Here are some points:
[  -4  -17   19    6   -7   20   -6   25   -7  -41   20 -103   16   26
  -14   18   36   25  -15    1    3    9    3  -20]
[-34 -12  -1  -4  14 -17   7 -19  -7  27 -24  16  19 -13 -31 -21 -36   2
  -2  31   4  18  12  31]
[  0  34 -20  -7  21  19 -25 -27   9  -6  -3 -12   4 -30 -40  35 -16 -10
  -9  20  -4 -26  16  21]
[ -18  -99  -19   52 -103   28   25   50   -4  -63   -2  -99   12   15
   32  112  113   45 -100   25  -19  -16  -18  -68]
[ -4  40  17 -10  41  26 -44 -20   2  -3  40 -12   0  25 -11 -49 -24  19
  38 -16  27  -8  24  -5]
[  4  -7 -17  18 -45 -13   3  -8  -2 -33  -3 -13   3  -3  14  29  11   8
 -28  11   7   5  -9 -20]
[ -26  -69  -32   35  -26    3   70   29  -10  -27   13 -113   40   23
    5  102   66   11  -66   36  -26   19  -58  -30]
[ -21   93   48  -61   70   12  -74  -34    1   73   43   86  -36   12
   -7 -127  -85    7  106  -69   11  -15    2   75]
[ 15  55  34 -27  50  11 -10 -21 -15  43  -8  37  -7  -4  -9 -51 -55 -10
  70 -30   9   9   8  15]
[-19   0 -23  23  -1 -12  28 -15 -28 -13   8 -68  -5   4 -18  37  45   1
 -41  31  -8 -26 -26 -68]
[ -4  -2  15 -10  -7  10  -4   4  -7   4 -29  60  16  23   9 -33 -11   5
  29 -27  12  -5  37   0]
[  17   70   32  -49   59  -10  -35  -23   16   39   -9  118  -56  -34
  -10 -106  -61   -2   65  -55   15  -23   50   32]
[ 32 -18   0   0  19  10  10   8 -22 -27  -8 -16   6  -6 -25  29  -2   5
 -24 -10   1   3 -22 -36]
[ 27   1  21  -3  31   4   0   6 -53  15 -14 -23  -1  13 -18   3 -18  54
  -4 -18 -12  11   2   3]
[ 28  22 -11  -7   2  -6 -22 -17  41  -5   0  17 -18 -40 -12  -8  -8  -2
   7 -13  36   5   5  -8]
[-14  24  50 -22  20 -15 -30 -12   9  47 -13  73 -38 -11   0 -93 -69 -29
  57 -37  17   3  26  -5]
[-28 -79 -34 -12 -19   7  28  33 -16 -42 -17 -55  20  16  21  56  63   4
 -87 -11 -15  10 -20  32]
[ -5  17  -8  35  -9   7  11 -35 -28 -18 -12 -20   8  -7  19  32  -2  19
  15   7 -28  25   3  26]
[ 38  59  29 -26  46 -19 -15 -21  13  28   9  74  -9  -8  12 -57 -54 -34
  62  -5  15 -11  37  -4]
[ -3   5 -26  -8   6  -9  20 -31  -5 -56  -5  -6   7 -21  -2  21 -15 -23
 -39  10  -3  13  -9  28]
[ 22  56  18 -16 -22  13 -12 -28  38   6  25  55  13 -21 -11 -59 -31  -4
  60 -42   5   2  12  59]
[  10  -28  -27    3  -24   16    0   -7    2    6   50 -104    3   21
   24   35   58   12  -35   -5   29  -11  -24  -10]
[  -5 -105  -42   72 -104   19   55   34  -34  -84    4 -127   28   26
   36  127  127   41 -124   64   -9   -3  -62  -92]
[-16  25   9   5  -9  18 -58 -16  22 -30  30   0   0  18   9 -57  -6  13
  30 -19   5 -25 -14  55]
[  3  33  13  -2  36  -1 -31 -26 -12  12  -6  24 -19  -8  14 -17 -40   0
 -15  -1  16  -5  19   4]
[-24 -67 -13  69 -61   9  46  15  -3 -21  12 -89  43  19  12  88  77  52
 -69  30 -17  22 -47 -88]
[-15   3   1   4 -36   1   8 -20  -7  -1   2 -12   3  -7  10  45  31  17
  -1 -12  12  30  21  -3]
[ 24  13   3 -15  29  19 -18   4  -8  40  -8  25   6 -27 -22 -15  -2  15
  36 -28  28  -3  -3  -3]
[  9   1  -8  -6  15 -17 -24 -22   7  -7 -16  32 -30   5   9 -20 -12 -35
 -29  -5  -2  -1  15  -8]
[-33 -27 -23  31 -49  37  12   7   2   5  15 -67 -10  23 -22  22  13  28
 -53 -36   3 -42 -22 -12]
[-10 -21  11   6 -23 -13  29 -28 -46  25  -1 -16  -4  14  31   7 -28  25
 -22 -19  -5  31  36 -22]
[ 30  -7  -2  25 -10  11  -5  10  -1 -11  11 -15 -42  -8   9  42  53   7
  -4 -14 -13 -10 -31 -39]
[-22 -33   3   0 -10  15   3 -17 -15   1   2  -9  20   3   2  37  29  -1
 -21 -14 -14  22  12  -5]
[  4 -26   9   9 -48   8  -1  33   0 -17  27 -49  -4 -21 -31  11  55 -36
 -47  15  18  -5 -37 -50]
[  1  18 -10  -3  12  -2  18 -14 -45  -9 -14 -28 -32  18   3  58  26  -1
 -33  24 -34 -30 -17   0]
[  3 -18 -13  -6  -1   5  27  -3   8 -41   0 -32  -1 -10  11  27  35  15
 -37   0  -4  28 -26 -13]
Here are 22 more points, each followed by its number:
[ -2 -34  30 -11 -38 -31  -2  18   3 -21 -27  11  11   9   3  49  10   6
 -16   8 -53  43  -8 -18] 0
[ 21  28   8 -29  64 -12 -10   8  -9   6   2  31   2 -18 -20 -32  -7 -27
  30 -28   2   3 -12   1] 1
[  6 -47  16  29 -42 -19  35 -29 -37  14  -5 -19  23  30  11  39  -7  20
 -51 -18 -22  30  17 -39] 2
[ 21 -16 -19  18 -37   4  -9  22   7  -6   5 -15  -9 -14 -13  22  45   1
 -29  -3  -9   2 -21 -30] 3
[ -4  17  11  -2  11  19 -30  -9  16   5  -4  34   4   8  26 -27 -26  -1
  27   0  26  16  11   1] 4
[-18 -18  34   8 -23 -15  52  45 -52 -74 -34  -6  22  29  -7  37  14 -19
 -28  67 -28  21  33 -55] 5
[ -6  51 -19 -38  40  18  11 -27  -8 -19  -1  -3   8 -10   5 -28 -17  53
   9   7   8 -20   6  52] 6
[-50 -61  11   1 -68  -4  36  11  -4 -18   2 -34  24   7   6  18  15  42
 -56   9 -19  -2  -1  -3] 7
[  2   1 -10  -7   8 -38 -17 -19   2 -14 -17 -10 -34 -34   3  -2  -2   7
  -1  12  16  44  12   2] 8
[-24 -48 -28  43 -68  -1  31   8  10 -31  17 -98  21  13  35 102  40   9
 -82  41 -26 -10 -24 -36] 9
[-14 -65 -13  42  -1 -34  53  10 -26  -5 -43  -7  10  -8  -1  54 -17  31
 -23  35   0  10   0 -10] 10
[ 10  -8  -3 -21 -51  17  36 -19 -12 -16   2 -38  22 -10   2  34  30  14
 -44   3  10  -5  29 -39] 11
[-40 -89 -13  27 -75  26  35  58   7 -15  12 -93  61  53  15  63  63 -17
 -89  48 -14  -9 -27 -25] 12
[  2  25  16 -24  44   0  -8  12  -8  15   5   0 -16  -9 -25 -31 -10  -7
   7  -7  17  12 -30  17] 13
[-17  23  25 -37  -9 -10 -39  13  17  24 -21  61 -23   0   7 -67 -22 -14
  19 -33  31   5  44  -3] 14
[ -6 -20   3   2  -6  -3  37  41   5 -25   5  -4   3  18 -19 -20  17   9
 -14  21  -3 -40 -22 -30] 15
[-12  19  -2 -20  14 -35  -2  18 -32   6 -31  47 -11 -14  -2  -8 -30 -33
  46  14 -25  -3  44  42] 16
[ 13  10  12  -3  19  -6 -30  17  22  35 -14  75 -19 -27 -13 -45  -7 -16
  48 -20   3  -3 -16  31] 17
[-24   1 -43  35 -26   6   1 -15  15  25 -13   7   9 -21  -7  14 -19  -6
 -14  35  -8  -3   5  -2] 18
[  5 -43 -27  45  20   6  34  35 -32 -15   7 -60  17  35   1  48  27   5
 -48  40 -30 -21 -39  -8] 19
[-10  22  39  -6   0  -4 -21 -21   0  36  20  37 -20  15  -5 -44 -40   3
  35 -13   1  -9   9  17] 20
[-24 -28  -5  18 -34  27  47   9 -34 -31  12 -41  24  19  -8  83  68  -4
 -19  21 -52   4 -12 -64] 21
Which of these numbered points is nearest to each point below, ignoring the direction in which the first points spread most? Its number follows each.
[ -8 -37 -41  59   9  12  55  25 -11  -9  -8 -50  41   7  13  75  22  11
  -2  17  -3  -4 -37 -12] > 19
[ 16 -28 -30  34   4   3  24   7  -8  -5  -1 -52   6 -13 -19  96  40  -6
 -30 -14 -15  -4 -61  -6] > 1
[-19 -63  -2  39 -42 -22  66  44 -33 -73 -29 -33  29  47  15  76  20  -9
 -56  82 -50  17   0 -93] > 5
[ -5 -10  -2  18  -7 -30   3 -13  -5   9 -19  22 -15  28   4 -23  -1  17
   5  -4 -14 -20   7  -2] > 20
[ 24 -50   8  12 -27 -25  24  38  36 -16 -19   3  22  -3   3  42  47 -24
 -41  14  19  46 -15 -35] > 17
[ 16  25  -9 -15 -28  32  14  11 -19 -14  19 -25  29 -14 -11  20  12   3
   2 -35   9  -4  18  -2] > 11
[  6  51  -2  -4  38   7 -15   4 -40  32  -3  62   4  -1  -8 -61 -60  -6
  80  -4   9 -24  19  26] > 19
[ -19  -69  -28   11  -69    3   29   36   33  -36   10  -79   31   30
   -4   70   64    3 -109    6   11    7   -6  -59] > 14
[  3 -28  -2  29 -31  -4  25  -8  -4 -30  -4 -39  18  16  22  48  28   7
 -14  15  -8  19  -1 -20] > 4
[  6  40  13 -33  66 -11 -45 -14  -9   9   2  73 -49  -5  21 -58 -65 -31
  48  -8  13 -23  52  74] > 16
[-13  44  22 -25 -20   7 -12 -46   3  -7  -4  45  -2  -7  -2 -57 -22 -16
  21   4   9   4  65 -19] > 11
[  9  11   0 -10  73 -53   0 -22  -4  44 -33  95  -8 -26  -2 -30 -89  -9
  58  -3  10  17  44  21] > 10
Now 22 new points, numbered from 0 again:
[  2 -24   8   0  17  39   7  10 -11  24   4 -29  12  -5   0  32  -3  20
   2 -12   2  12  -2   5] 0
[ 12  91  22 -41   7   1   3 -11  -8  23  -1  37   7   2 -22 -25 -46 -10
  76   2 -15 -22  19  12] 1
[ -1   9 -15  27   1   4   1 -22  -2  13  19   1  -2   9  12  16   3  -6
   7   5   7 -26  -2 -12] 2
[ 22  32 -24  22   6 -12 -11 -20  19  23  19  42 -40 -27  -7 -16 -48 -11
   6 -13  -1 -11  11 -17] 3
[  2  -5 -14  22   2  15  44  10 -33  -8   5 -24  38 -20  -4  38  13   1
  32   1  -6  19 -40  -4] 4
[  1  -7 -48  39  51  30  -5 -32  -9  37  45 -45 -18  10  22   0   6   9
   3 -11  49 -45 -17 -24] 5
[  5 -43  -9   8 -11  -5  17 -10  -8   1  11 -37  11   6 -18   4  34  -3
 -17 -13  -8  15  -6 -12] 6
[-10  22  -2   2  12  13 -28   4  -2  13  -8  41 -24 -21   0 -35 -28 -22
  -9  24   1 -25  17  38] 7
[  3  -5  -2 -13  20 -61  33 -11 -20  40 -51  36  18 -23  -8  26 -35   2
   8  56   9  -3  28  14] 8
[ 30  19   8 -17  47  16 -16  25  32 -24  16  -6  -1  15  18 -12   8  36
  44  42  12 -51 -52  -2] 9
[ 10 -41  13  -2  18 -25  24   6 -11  30 -22  42  15  11  21  39  -7   0
  11  25 -26  25 -19 -34] 10
[-12   4  -2  14  -8   0   9  -5  10  -1  16 -26  16  -6   6  29  32  28
  -7   3  -4  38 -18 -18] 11
[ -13 -115  -10   22  -64   45   48   43    7  -13   24 -122   58   23
   12  105   77   32 -120   32  -20  -10  -52  -51] 12
[  7  17 -10   4  11 -11   1 -10   1   3 -14   0  -6  10  11  -8  -6   6
  20  13  -5 -12   2   1] 13
[-13 -52 -18  30 -35  22  46  20   2 -58   7 -81  31   1  -8  57  69  -4
 -74  36   2  -4 -23 -57] 14
[  6   7  13  -7 -23  12 -28   6  24 -15  16 -11 -21  21   8 -29 -13  13
  -5 -17 -15 -10   0  27] 15
[  1 -30   2  29 -33  14   4  34  15 -29  -5 -20  -5   3   1  16  20 -10
 -19  15   9   3  13 -32] 16
[-20   6  -1  -1  -6  26 -32  13 -10 -16  38 -45  -4  25  26 -26  33  35
   8 -10 -22 -31 -22  25] 17
[ 10  -8  10   5  -6 -19   4  -7   9 -36 -17 -58 -12   7  18  38  20  41
 -40  21  20  -4 -10 -13] 18
[-34 -61 -17  52 -57  -9  22  12   1 -20   7 -39  21  -4  25  33  38 -12
 -34  35  -9  23 -26 -46] 19
[ 14  34  17 -24  68  24 -46   8   1  40   3  33 -29 -21 -34 -45 -20  21
  32 -26  22 -33   0  35] 20
[ -33  -93  -24   53  -95    6   58   23    8  -55   16 -127   48   40
   11   96   84   34  -90   59  -21   -2  -18  -87] 21
Which of these numbered points is nearest to each point below, ignoring the direction in which the first points spread most? Its number follows each.
[  6 -13 -22  -2  24  37  -9  56   1  -8  -2 -34  14 -22 -44  16  31  10
 -27  19  12  -7 -17  31] > 20
[ 16  11  13 -20  20 -42   0 -33  -6  31 -10  41 -14  10   6 -45 -19   5
  14   9 -20 -23   3   8] > 13
[ 11 -50   7  12 -30  20   0  22  -7   5 -11 -50  20   2  -4  35  19  26
 -27  11 -14  16 -29 -24] > 0
[-23 -36  -5   5 -47 -20  19 -10   6 -12  19 -66  24  -8  16  57  49  25
 -50  22  -8  14  -6   4] > 11
[ 27  42   1 -14  17 -27 -17  -7   3  29 -26  89 -34 -33 -24 -62 -36 -54
  24 -38  14   5  19   5] > 3
[ 12  19 -14   9  27 -38  14  -4  -5  22 -31  85 -17  -6  -3 -24 -71 -24
  25   7   9 -35  20  -6] > 3
[-27  26  14 -16  29 -31 -27 -32  17  63 -21 111 -21  -1   8 -97 -70 -54
  85 -41   6  21  33  24] > 19
[ 19  33  -7 -11  31  32 -37  27  24  50  25  21 -16 -10 -26 -46  -8  14
  34 -10  -6 -38 -13  39] > 20
[  5  -7  37 -35  -3 -28 -12  -9 -10  -7 -13  64 -14   9   8 -13 -14 -15
  38  -9 -26  41  10   8] > 10
[ 13  41   0  -9  68  -4  13 -25 -34  24   5  13   0   7 -16 -10 -43 -20
  67 -13 -16  11 -15  52] > 4
[  4  55  21 -51  27   2 -27 -34   1  47  16  53 -12 -14 -22 -91 -38 -32
  63 -40  18  29  37  48] > 6
[-16 -17 -12  29 -13  -3  -9  34  -2 -40   4 -47 -14  16  18  25  61 -39
 -28  24 -30 -19  -1   5] > 7
